[[134 129 124 122 126 132 138 110 156 142 144 144 142 138 132 127]
 [134 133 130 128 124 116 108 110 156 106 113 124 130 126 118 114]
 [115 117 121 125 128 126 122 110 156 120 124 130 132 127 121 119]
 [119 116 118 124 129 130 127 110 156 124 123 125 126 125 125 126]
 [133 131 133 139 142 139 130 110 156 124 128 137 141 136 129 128]
 [122 135 139 132 127 132 144 110 156 150 140 124 118 128 144 151]
 [129 128 128 130 133 135 137 110 156 135 131 127 125 126 130 132]
 [119 112 109 113 120 124 123 110 156 123 129 138 143 141 135 134]
 [132 131 127 123 121 121 122 110 156 125 129 133 135 133 130 127]
 [105 112 114 110 103 101 105 110 156 112 119 124 128 132 134 133]]	115

[[141 128 120 140 125 139 135 121 129 125]
 [124 128 117 132 121 144 108 134 130 136]
 [135 130 122 137 125 132 129 122 130 128]
 [145 134 128 140 104 156 107 142 114 136]
 [126 121 140 115 112 137 133 150 137 154]
 [140 133 126 140 104 156 108 141 117 137]
 [124 129 119 132 125 138 111 134 130 135]]	135

[[147 127 123 138 135 129 126 136 144 133 107 136 132 125 132 127]
 [142 124 110 127 135 130 129 126 130 133 125 102 138 129 133 132]
 [127 127 123 123 125 127 128 125 131 124 128 126 131 127 130 129]
 [129 126 111 118 124 127 127 121 134 122 127 118 135 125 134 130]
 [133 128 134 137 132 129 127 134 130 131 119 136 125 128 127 126]
 [139 127 131 141 139 131 130 133 120 142 129 118 128 133 125 128]
 [142 126 115 124 129 127 125 130 149 123 108 137 135 122 137 128]
 [134 128 122 125 126 126 125 130 142 123 112 142 131 123 133 127]
 [138 128 131 136 133 129 127 135 132 132 118 138 127 127 128 126]]	127

[[109 127 117 125 125 134 124 117 119 117]
 [141 139 142 130 126 118 131 128 132 139]
 [121 132 124 130 126 126 120 126 113 138]
 [135 134 133 130 125 115 126 131 127 110]
 [143 150 137 139 143 134 135 148 146 110]
 [133 130 132 129 132 135 133 129 134 152]
 [117 128 121 129 135 138 127 129 132 102]]	121

[[125 121 107 130 114 114]
 [130 124 114 124 119 123]
 [124 125 138 129 140 133]
 [134 133 124 129 116 108]
 [126 119 124 117 134 130]
 [116 130 134 116 140 137]
 [129 123 136 119 140 129]
 [131 129 137 121 133 121]
 [132 120 115 144 115 118]
 [122 122 141 121 146 132]
 [131 135 119 128 117 133]
 [120 123 137 114 144 131]]	124

[[118 121 141 121 126 120 130 124 119 133 115 113 130 145 124 144]
 [117 123 124 140 130 128 122 136 143 127 115 121 125 127 124 122]
 [122 129 131 134 131 123 128 136 135 128 115 126 121 134 124 136]
 [126 131 123 131 132 124 132 126 119 131 140 129 129 115 126 133]
 [138 139 140 128 135 135 130 121 127 129 140 121 118 126 126 120]
 [143 122 125 125 133 117 131 140 119 118 132 132 136 132 125 113]
 [142 125 123 130 128 117 131 128 128 135 132 132 137 127 126 116]
 [107 128 119 132 114 139 123 139 142 125 134 122 130 140 142 121]
 [132 135 130 116 126 134 127 123 124 125 122 136 131 114 132 128]
 [139 122 126 125 133 120 131 141 118 114 131 131 133 132 125 116]
 [138 117 122 131 132 136 126 111 125 123 139 141 123 126 124 136]
 [122 132 139 128 128 117 133 136 130 133 113 126 121 147 125 150]]	122

[[136 113 144 150 129 138 143 124 131 143]
 [135 137 147 131 128 148 141 124 132 121]
 [125 122 132 114 138 129 134 141 138 112]
 [133 138 140 110 120 137 137 140 118 114]
 [112 145 122 145 128 126 123 111 152 134]
 [136 115 141 128 147 143 136 122 140 120]
 [113 135 117 134 137 124 116 108 146 126]
 [110 152 121 125 128 128 118 113 144 118]
 [131 135 142 140 109 134 144 134 119 140]
 [117 116 118 146 121 108 128 136 132 142]]	125

[[123 133 129 123 131 127 123 120 131 127 118 121 131 129 127]
 [133 149 121 145 135 122 138 128 137 113 124 124 127 114 135]
 [121 145 144 124 122 116 122 114 132 134 118 116 127 153 134]
 [155 137 144 124 120 116 139 116 140 141 139 116 138 129 128]
 [116 139 111 105 141 129 122 132 122 135 113 117 132 131 139]
 [129 117 130 124 123 128 129 127 127 135 115 108 114 146 138]]	121
---
127,138,125,122,126
130,131,142,118,134
114,156,133,103,114
>> 127

110,123,135,130,124,106
101,113,150,121,120,99
123,128,128,132,128,126
>> 110

127,115,126,133,127,118,129
129,125,134,125,126,126,127
128,157,129,143,129,133,128
>> 127

127,151,135,133,142,131,133
132,125,106,139,129,112,135
117,146,133,140,140,120,117
>> 127

130,149,135,124,110,158,122
141,135,137,136,128,128,138
143,136,130,127,123,153,138
>> 130

127,127,123,132,127
148,149,135,121,110
132,134,137,125,116
>> 127

136,144,133,140,121,141
147,132,117,116,140,126
128,127,143,125,131,151
>> 136

132,137,119,130,154,133
135,150,127,140,115,129
121,105,130,117,135,126
>> 132
---
array([114, 125, 126, 128, 105, 121]): 125
array([119, 131, 153, 144, 116, 145]): 131
array([140, 115, 141, 106, 116, 137]): 115
array([138, 135, 151, 110, 132, 137]): 135
array([147,  99, 120, 144, 120, 122]): 99
array([141, 133, 154, 148, 119, 157]): 133
---
[[125 149 116 108]
 [124 152 122 128]] => 124

[[105 134 138 116 133 100]
 [119 122 137 123 126 104]] => 119

[[143 143 132 139 107 148 112]
 [106 140 122 138 153 109 144]] => 106

[[119 128 101 112]
 [129 106 132 118]] => 129

[[114 132 101 151]
 [150 148 107 135]] => 150

[[133 112 153 123 113 135]
 [124 118 142 103 114 154]] => 124

[[153 115 120 133]
 [126 122 134 132]] => 126
